Small tables with named rows and columns. After each table, cells are looked up by row and column.

sila =
|  | dimad | kif | fasoto | papem | peno |
|---|---|---|---|---|---|
| mekup | 22 | 17 | 36 | 26 | 32 |
| rana | 35 | 54 | 64 | 65 | 17 |
| bib | 33 | 38 | 66 | 62 | 17 |
| mife | 34 | 36 | 77 | 66 | 16 |
| tarude | 25 | 26 | 60 | 42 | 27 |
| bire | 23 | 20 | 45 | 32 | 29 |

mife, papem => 66
mife, kif => 36
mekup, fasoto => 36
mekup, peno => 32
rana, dimad => 35
rana, kif => 54
Row with the largest fasoto: mife

fup:
,zate,soki,ponelu,sir,kem,gub,lono
safum,68,198,191,154,118,169,139
mimutu,33,197,226,142,97,162,131
keb,78,177,195,144,117,156,137

kem of keb: 117
gub of keb: 156
gub of mimutu: 162
soki of mimutu: 197
lono of safum: 139
zate of mimutu: 33
sir of safum: 154
zate of safum: 68
ponelu of keb: 195
lono of mimutu: 131
kem of safum: 118
soki of safum: 198
soki of keb: 177
ponelu of mimutu: 226
ponelu of safum: 191
sir of mimutu: 142
gub of safum: 169

faki:
	febarom	vavode	bidimob
tumones	2.4	7.0	6.2
tos	6.5	8.5	9.7
vobegez	3.9	5.8	4.9

vobegez, febarom -> 3.9
vobegez, bidimob -> 4.9
tumones, febarom -> 2.4
tos, febarom -> 6.5
vobegez, vavode -> 5.8
tumones, bidimob -> 6.2
tos, bidimob -> 9.7
tumones, vavode -> 7.0
tos, vavode -> 8.5

gil
|  | kabat | gopat | sogi | zabev | pozeve | rizagek | ginuni |
|---|---|---|---|---|---|---|---|
| mef | -22 | -11 | 33 | -9 | -12 | -2 | 8 |
| sulose | -8 | -3 | 58 | -7 | -26 | -15 | -16 |
| gav | 1 | 6 | -43 | -68 | -20 | -40 | 5 |
| rol | -23 | -25 | -6 | 7 | -4 | -17 | -23 |
| pema | -14 | -5 | -1 | 17 | -12 | -5 | -22 |
| lavenu | -2 | -31 | -8 | 85 | -17 | 4 | 4 |
| kug | -2 | -26 | -23 | 18 | -19 | 18 | -37 |
| tun | -20 | -25 | -34 | -51 | 2 | -31 | -5 |
| buvu | -24 | -24 | 35 | 10 | -36 | -24 | -16 |
| lape | -12 | -6 | -60 | -4 | -1 | -30 | 0 |
| pevu | -7 | -11 | 0 | 54 | -8 | -16 | -17 |
| venorut | -14 | -19 | -34 | -10 | 4 | -1 | -5 |

gav, gopat: 6
sulose, gopat: -3
venorut, kabat: -14
kug, zabev: 18
buvu, zabev: 10
kug, pozeve: -19
lape, ginuni: 0
mef, sogi: 33
mef, pozeve: -12
pema, ginuni: -22
pema, rizagek: -5
mef, gopat: -11
rol, sogi: -6
buvu, kabat: -24
pema, gopat: -5
pevu, rizagek: -16
lape, pozeve: -1
pema, pozeve: -12

tupifo:
|  | kebur | tazun | riki | vos | papu | tidazu | vam |
|---|---|---|---|---|---|---|---|
| torazo | 92 | 211 | 155 | 89 | 182 | 127 | 41 |
| suparo | 94 | 206 | 152 | 90 | 179 | 126 | 45 |
| vifip | 141 | 50 | 43 | 125 | 95 | 85 | 216 |
| bipitu | 142 | 48 | 41 | 126 | 94 | 85 | 220 |
| vevoto | 142 | 47 | 40 | 125 | 94 | 84 | 220 |

suparo, vam => 45
vifip, papu => 95
vevoto, kebur => 142
bipitu, kebur => 142
bipitu, vos => 126
suparo, riki => 152
bipitu, papu => 94
vevoto, riki => 40
vevoto, tazun => 47
vifip, riki => 43
vifip, kebur => 141

Table nivi
cols = vas, paz, nam, vired, lasa, duk, tafet, buzisod, raluked, berada
vesikud: [201, 196, 208, 86, 164, 174, 89, 177, 60, 169]
vavin: [95, 54, 90, 189, 204, 117, 181, 83, 174, 203]
dod: [69, 208, 103, 58, 214, 65, 70, 75, 168, 61]
levo: [194, 211, 192, 65, 96, 173, 64, 171, 62, 100]
kod: [209, 197, 198, 133, 61, 182, 146, 195, 70, 179]
suza: [205, 197, 207, 92, 82, 182, 94, 200, 57, 174]
mopez: [209, 206, 208, 68, 52, 185, 72, 204, 64, 145]
ber: [82, 194, 99, 69, 156, 80, 73, 83, 168, 73]
sepufav: [202, 183, 208, 139, 139, 175, 142, 197, 66, 197]
potog: [212, 64, 207, 216, 55, 210, 208, 209, 56, 208]

buzisod of potog is 209
lasa of kod is 61
buzisod of vesikud is 177
raluked of mopez is 64
tafet of sepufav is 142
duk of ber is 80
tafet of levo is 64
vired of vesikud is 86
duk of dod is 65
duk of potog is 210
paz of kod is 197
lasa of dod is 214
vas of vesikud is 201
berada of mopez is 145

mub =
         kibu  kiratov  gul  fugas  nutega  nuko  nub  mef
mosozif   139      107  109    125     121   128   93  106
sab       160      107  109    125     121   128   13   78
vak        84      107  109    125     121   128  192  106
mes       138      107  109    125     121   128   93  106
zutareg   138      107  109    125     121   128   93  106
gepon     138      107  109    125     121   128   55  106
kimel      55      107  109    125     121   128  135  106
boko       93      107  131     30     158   128  110  111

What is the gul of mosozif in mub?
109
What is the nutega of kimel in mub?
121
What is the nutega of gepon in mub?
121
What is the kiratov of mes in mub?
107
What is the nuko of zutareg in mub?
128
What is the nuko of gepon in mub?
128
What is the nub of vak in mub?
192
What is the kibu of mes in mub?
138

rumabe
|  | fule | fefa | sul | zetupi | ruto |
|---|---|---|---|---|---|
| mozoso | 52 | 62 | 62 | 66 | 6 |
| balon | 41 | 14 | 29 | 25 | 76 |
| lur | 36 | 29 | 39 | 35 | 70 |
| mer | 38 | 17 | 28 | 24 | 80 |
| mupu | 58 | 12 | 51 | 47 | 31 |
| lapo | 41 | 12 | 30 | 28 | 75 |
| fubo | 27 | 61 | 28 | 34 | 67 |
| fota | 48 | 64 | 51 | 49 | 9 |
| pozabu | 37 | 24 | 28 | 24 | 80 |
| zer | 26 | 60 | 27 | 34 | 67 |
| vunuga | 38 | 18 | 28 | 25 | 80 |
| non | 46 | 76 | 56 | 57 | 13 |
| zenuna | 29 | 42 | 20 | 21 | 77 |
| zuz | 26 | 51 | 24 | 27 | 73 |

fubo, fule -> 27
lapo, zetupi -> 28
fota, fefa -> 64
balon, sul -> 29
mupu, fule -> 58
zenuna, zetupi -> 21
lur, fule -> 36
mupu, zetupi -> 47
fota, sul -> 51
mer, fefa -> 17
vunuga, sul -> 28
balon, fule -> 41
zer, sul -> 27
mupu, sul -> 51
mer, ruto -> 80
non, zetupi -> 57
fubo, zetupi -> 34
lapo, ruto -> 75
mozoso, ruto -> 6
zuz, ruto -> 73
Which row has the largest fule? mupu

bupa =
|  | baz | lod | kub | bunul | pifon | vavusin | gelok | siluk | kug |
|---|---|---|---|---|---|---|---|---|---|
| vaga | -0.450 | -0.532 | -0.380 | 0.482 | -0.470 | -0.460 | -0.551 | -0.239 | 0.722 |
| kifu | 0.540 | 0.270 | -0.246 | -0.519 | 0.655 | 0.665 | 0.487 | 0.521 | -0.510 |
| dodunin | -0.572 | 0.525 | -0.481 | 0.667 | 0.543 | 0.522 | 0.513 | 0.660 | 0.709 |
| pidi | -0.552 | -0.560 | -0.464 | 0.694 | -0.294 | -0.417 | -0.528 | 0.034 | 0.709 |
| fibe | 0.238 | 0.432 | -0.382 | -0.312 | 0.703 | 0.668 | 0.543 | 0.537 | -0.356 |
| livefat | -0.523 | 0.177 | -0.393 | 0.619 | 0.419 | 0.104 | 0.229 | 0.576 | 0.687 |
| beni | 0.733 | -0.003 | 0.540 | -0.521 | -0.308 | 0.241 | -0.069 | -0.453 | -0.502 |
| per | 0.274 | -0.428 | 0.522 | 0.134 | -0.536 | -0.591 | -0.494 | -0.497 | 0.466 |
| luz | -0.365 | -0.475 | 0.381 | 0.618 | -0.544 | -0.551 | -0.496 | -0.406 | 0.685 |
| boka | 0.556 | 0.332 | 0.348 | -0.448 | 0.357 | 0.546 | 0.393 | 0.313 | -0.551 |
| dunuve | -0.358 | 0.527 | -0.495 | 0.475 | 0.714 | 0.692 | 0.617 | 0.562 | 0.162 |
| golof | -0.526 | -0.468 | -0.265 | 0.629 | -0.443 | -0.474 | -0.546 | -0.122 | 0.715 |
| lilebuf | -0.543 | -0.537 | -0.385 | 0.668 | -0.373 | -0.458 | -0.524 | -0.292 | 0.719 |

siluk of beni = -0.453
baz of beni = 0.733
vavusin of kifu = 0.665
lod of beni = -0.003
vavusin of golof = -0.474
lod of luz = -0.475

